(in the rows, 128 means zero)
Each path below is one point turned by a fixed rotation once a step. After each direction that follows a path, write how fast that rotation turns it, in degrees per step (0 if it stays still).
Each turn is a multiple of 5 degrees from 10 to 175, or 0.
Path 1:
[136 114 126 130 133 117 127 125 129 128 134 132 125 133 126 124 138 124
 133 141 122 127 107 117 133 117 130 134 126 129 137]
[132 119 132 133 139 120 140 123 125 122 127 131 126 136 132 118 145 121
 137 126 121 138 130 117 140 122 130 133 131 131 136]
[136 121 137 127 130 115 132 120 120 127 120 140 132 136 129 123 143 127
 141 134 132 119 128 121 138 126 121 119 121 136 131]
[136 121 139 121 133 120 118 132 127 113 138 139 132 135 137 118 140 123
 135 139 134 131 125 123 136 128 122 131 123 128 125]
[139 123 129 130 131 112 123 124 122 125 133 136 118 127 128 115 128 130
 137 141 123 134 115 124 138 114 129 135 120 129 128]
[130 120 135 126 135 118 135 123 136 123 123 132 129 135 133 116 132 121
 143 130 112 134 129 125 142 117 125 136 129 131 124]
[130 119 127 122 126 119 125 114 125 119 117 140 133 133 127 131 141 119
 140 134 125 120 119 125 140 119 127 125 129 134 128]
[140 113 131 125 134 120 120 126 128 116 133 143 131 131 127 127 136 120
 132 138 134 137 131 119 141 130 125 133 137 131 130]
[140 111 130 136 128 112 128 120 130 128 133 132 123 134 125 117 131 131
 133 148 125 129 121 121 132 123 124 128 126 130 137]
[132 117 139 127 136 123 138 124 135 127 136 130 132 141 135 119 145 121
 135 131 118 129 120 118 135 119 128 135 127 128 131]
[132 130 130 128 133 116 131 121 114 123 120 138 128 135 131 124 149 122
 137 134 129 128 123 123 140 118 132 125 125 131 135]
[137 120 137 124 139 114 125 137 125 120 127 143 131 131 131 120 135 124
 140 133 133 131 134 120 141 131 118 129 125 134 127]
[134 116 130 128 126 116 119 120 126 115 132 133 123 131 132 113 131 130
 140 141 126 125 116 125 133 123 120 128 116 129 127]
[137 120 138 122 132 123 131 118 132 123 136 137 125 132 133 120 133 123
 137 130 119 137 121 125 143 114 133 140 128 128 120]
[132 127 128 129 129 112 129 117 127 125 115 137 130 135 128 125 137 120
 138 143 121 130 129 130 141 114 129 127 135 131 131]
[134 111 129 122 136 117 123 133 135 121 124 141 137 133 126 131 137 117
 138 135 127 125 123 118 139 129 121 132 133 134 131]
[135 110 124 134 129 120 123 117 123 113 133 133 122 131 127 119 138 126
 133 139 131 132 119 117 133 127 126 129 128 129 138]
[142 115 143 130 134 120 139 119 130 132 138 135 126 136 130 118 137 129
 133 132 125 133 129 119 139 122 128 132 127 131 130]
[130 129 136 128 131 115 131 123 126 125 124 132 134 142 136 119 147 122
 137 144 124 124 125 127 134 117 126 124 123 127 133]
[135 125 132 120 139 116 123 139 123 122 129 143 131 130 131 127 141 119
 139 130 129 130 117 118 140 122 126 134 123 131 128]
[133 118 126 133 132 113 123 123 120 112 124 135 119 127 129 112 130 128
 142 134 125 135 128 123 139 126 121 130 122 131 131]
[139 112 141 123 127 121 130 115 135 125 132 138 128 132 131 119 128 128
 141 131 121 125 124 124 141 122 123 132 123 133 119]
[131 125 132 123 125 121 122 113 129 117 128 136 132 137 133 124 141 118
 133 145 124 130 124 131 138 114 131 131 133 126 127]
[127 125 126 128 128 129 128 127 125 123 124 130 128 126 127 129 129 128
 131 122 131 127 130 125 129 133 125 126 128 131 129]  80
[127 127 131 126 131 131 129 132 132 125 131 128 130 129 131 127 129 125
 128 125 127 132 133 127 129 130 127 131 131 127 126]  175
[128 127 126 124 121 125 135 132 129 125 129 129 125 128 129 128 127 127
 125 128 128 127 128 128 130 129 130 126 128 125 129]  0
